Each named turn below is shown by a few rows before and after it. Which turns, in which order, take the first row of each later pair to the second? The first pair is answered.
turn J_77:
[ 22  -2 -37 -19 -42   1  -9  37  36  25  -8  36  -7  16   9  24 -28   7
 -18   5] |-> [ 11 -41 -21 -31  16   1   2  19  31  27   9 -45  22   8  32  17 -17  18
 -11 -22]
[ 17 -47  -6 -11  12  19  21  -2 -24  20   2 -37  22  -2  21 -22   5   4
  23   1] |-> [ 14 -31   3  15 -17  33  17 -15 -39   0  -7  15   7  -7  14 -31   9   0
  32  27]
[  6   9  -2   5 -32  35 -17 -27   4 -14 -15  62 -43  12  -4  -7 -10  -3
  26  21] |-> [ 16   6 -33 -39 -18   8 -16  21  31  24 -15  21 -36  28  -4  26 -31   3
  -2 -15]
[ -5  10  -9  -5   1 -27   4  23  14  10   9   3  -4   4  -3   8  -3   2
 -13   0] |-> [-10  -8   5   0  22 -21   7   7   3   3  18 -20   6  -1   5  -2   5   7
  -5  -5]
turn J_907:
[ -7  17 -13  17  46 -57  19 -22  -5  14 -43  13  17  -6  11 -15  37  33
  -9  19] |-> [  2  20   2   9  37 -39  17 -11 -17  24 -44 -27  47 -23  27 -20  39  18
   2  -6]
[ -1  55  22  22 -25 -32   2  44  -9  12 -13  18  26 -19 -32 -20   7 -25
  -9  16] |-> [  4  51   8   6 -22 -40   3  61   6  28 -15   5  26 -13 -32  -6  -2 -20
 -17   1]
[  8   0  -2 -11   7 -13  13  31 -17  22  28 -61  31  -8 -12   1  13   0
  -9 -25] |-> [-14  -2 -23  12  15 -46  16  13   2  -3  32  17 -20  21 -35   2  10  35
 -16  24]
[-16 -56 -16 -19  41   4   0 -20  22  -1  15 -27  -8  17  11   8  -4  35
  -1 -13] |-> [-20 -49   7   9  34  17  -1 -43   2 -20  16 -10  -8   2  11 -18   7  28
  12   7]
turn J_113:
[  7  13  55  -5  10  16  -9   0 -16 -24 -14   9   7 -30   6 -32  47  -6
  22 -12] |-> [  7   7  53 -10  11  18  -8   4 -12 -22 -12  -1   8 -32  11 -29  47  -3
  23 -18]
[ -7  11  32  25 -30 -15  -9 -43 -41 -17   0  44  23 -27  -9 -47  -1 -25
  27  18] |-> [-10 -15  31  19 -13   0  -7 -64 -40 -23   2  28  26 -26   2 -47   1 -20
  38  12]
[ 20 -12  -9 -13 -16  28 -22 -21   1 -15  11  48  -8  -4  25  11  -1  -1
   1  -1] |-> [ 20 -15 -11 -18 -18  33 -25 -19   2 -11  13  40  -8  -2  28  13  -3  -1
   1  -7]
Then:
Each pair is 2 to 3 turns apart.
[ 19  10  13 -19 -55  26   0   9 -14  -3  22 -18  30 -37 -17 -23  -7  -5
 -24 -13] |-> [  1  -7  18   3 -42  25  -1 -28 -14 -34  26  22   5 -29 -23 -35   3  12
 -13  20] : J_907 J_907 J_113
[-12 -17 -13 -12  19  -7  -4   7   6   7  14 -21   0  14  -5   8 -20  11
  -8 -19] |-> [-17 -19   6   8  29   1   0 -17 -11  -8  17 -23   8   0   1  -8  -4   9
   1 -10] : J_113 J_77
[ 11   4 -21 -13 -43  12 -17  17   9  10 -18  39 -22  18   0  13 -26   0
  -1  -2] |-> [  9   1 -28 -26 -17 -12 -12  35  21  28  -9   3  -8  20  -1  22 -29   7
 -15 -14] : J_113 J_77 J_113
[-21   3   3  15  10  -7   1  -5 -20   8  14   6  -4   0 -21   4  24   6
  22   5] |-> [-14  20  -1  12 -12   3  -4   7 -17  14   5  17  -3   0 -22   8  18  -5
  23   1] : J_907 J_77 J_77
[-11 -18 -23   8  14 -66   0  -3 -23  -5  16  -6  14  31 -31   9   7  18
  -2  14] |-> [ 15  11  -7  -3 -31 -35  -5  26 -42  15   0 -35  48   6 -17   9   1 -21
   4 -18] : J_907 J_77 J_907
[  7  -3 -16 -20 -37  24 -18   4  17  -2 -13   7  -1   8   5  16 -18 -16
  11 -26] |-> [  6   0  -9 -16 -38  28 -16   5   6   1 -13  -2   6   1  10  14 -17 -20
  10 -32] : J_907 J_907 J_77
[ 18  61   2  35 -25 -59  -4  -8  36  10  -9  39  -1  21 -14 -24  31 -23
  29  25] |-> [ 15  56  17  42  -8 -64   0 -15  28   8  -6  25   7  14 -12 -31  38 -21
  31  22] : J_77 J_907
[ -3  64   3   5 -13 -42  11  27  -1  21  -4  28   2 -18 -21   1   3  -6
 -34  13] |-> [-20  45   5  15  19 -57  18  -2   0   6  11  19  -1 -18 -22  -9  12  13
 -27  27] : J_77 J_907
[  5 -16   6  -3   7  19   9  -5  -3   7   6 -31   9  15  14   2  -2  -1
  -7 -12] |-> [ 11   0  -9  -8 -15  13   2  16   8  17  -4   2  -2  24   5  13 -13  -4
 -18  -8] : J_77 J_77 J_77
[  2 -20 -13   4  16   7 -39 -32  -2   3   6  10   3  -2  10  -1  -7  14
 -15   0] |-> [ 10  -7  -9  11  -1  15 -41 -31 -12   1  -3  21   4  -6   9  -5  -5   6
  -9   4] : J_907 J_77
[  1  28  -8  26 -36  -9 -18  15  11   0 -20  42  -3   6  -7  -2  -2 -10
 -24  12] |-> [ -1  21 -18  20 -17 -28 -12  16  23   2 -14  36 -11  19 -12   3  -3   4
 -34  12] : J_907 J_77 J_907
[-14  -4  17  11  23 -29   1  -7  -1 -21  12  16 -35 -27 -19  -7  -3  36
 -14  49] |-> [-10 -38  25 -14  41   6  -2 -15  -1 -15  17 -45 -10 -37  10  -3  -5  30
  -1  12] : J_113 J_113 J_907
[ -5  20  -3  23  10 -63  18  33  -3  15   0  -8   1  13 -29  15  -2   8
 -24   2] |-> [  1  17  -1  15  15 -56  22  39  -4  23  -3 -32  13   8 -21  17  -3   7
 -25 -12] : J_113 J_907 J_907
[ 20  18   1   5 -33  35 -23   8   0  25 -17  -2  11 -11  21   6  -1 -25
  20 -12] |-> [  9  20   3  27 -30  30 -21 -12  -1   3 -12  35  -6  -7  14  -5   1 -16
  23  16] : J_907 J_907
[ -7 -17  -9  -2  58 -31   0 -40  21 -25  -7   2 -26  18  -5 -11  30  -1
  15  20] |-> [ 10  18  16  17   4   5 -10 -38  -8 -32 -30  27 -14  -7  -2 -27  38 -32
  30  25] : J_907 J_77
[  6   9 -24  -9 -12 -31   0  24  15   9   1  15 -12  11 -18  12  -7   3
  -5  -2] |-> [ -5   3 -10  13   1 -35   4  -5   1 -10   9  27 -17   5 -20  -7   5   8
   3  19] : J_77 J_907 J_77
[-12  -4 -14  18   4 -15  10 -18  -7 -22   2  47 -36   6 -24 -13   4  18
   4  35] |-> [ 12  37  -9   3 -51  -3   5  27 -18   5 -19  31 -10 -13 -26 -12  -4 -16
  -3   9] : J_77 J_907 J_77
[ -3 -18  21  20  -5  21  -4 -17 -14 -15 -18 -24  36 -12  23 -18  22 -11
   4   4] |-> [  8  22 -13   8 -40  -2 -10  29   7   0 -30  29  11  11   2   6  -1 -13
 -22  12] : J_77 J_77 J_113
[ 20  29 -16  -9  11   6  12  57   5  29  -6   6  -7  12 -10  47  -9 -23
 -21   8] |-> [ -6  14  12  38  22  23  10  -6 -19 -17  -1  45 -17  -2  -8  12  20 -16
   7  53] : J_907 J_113
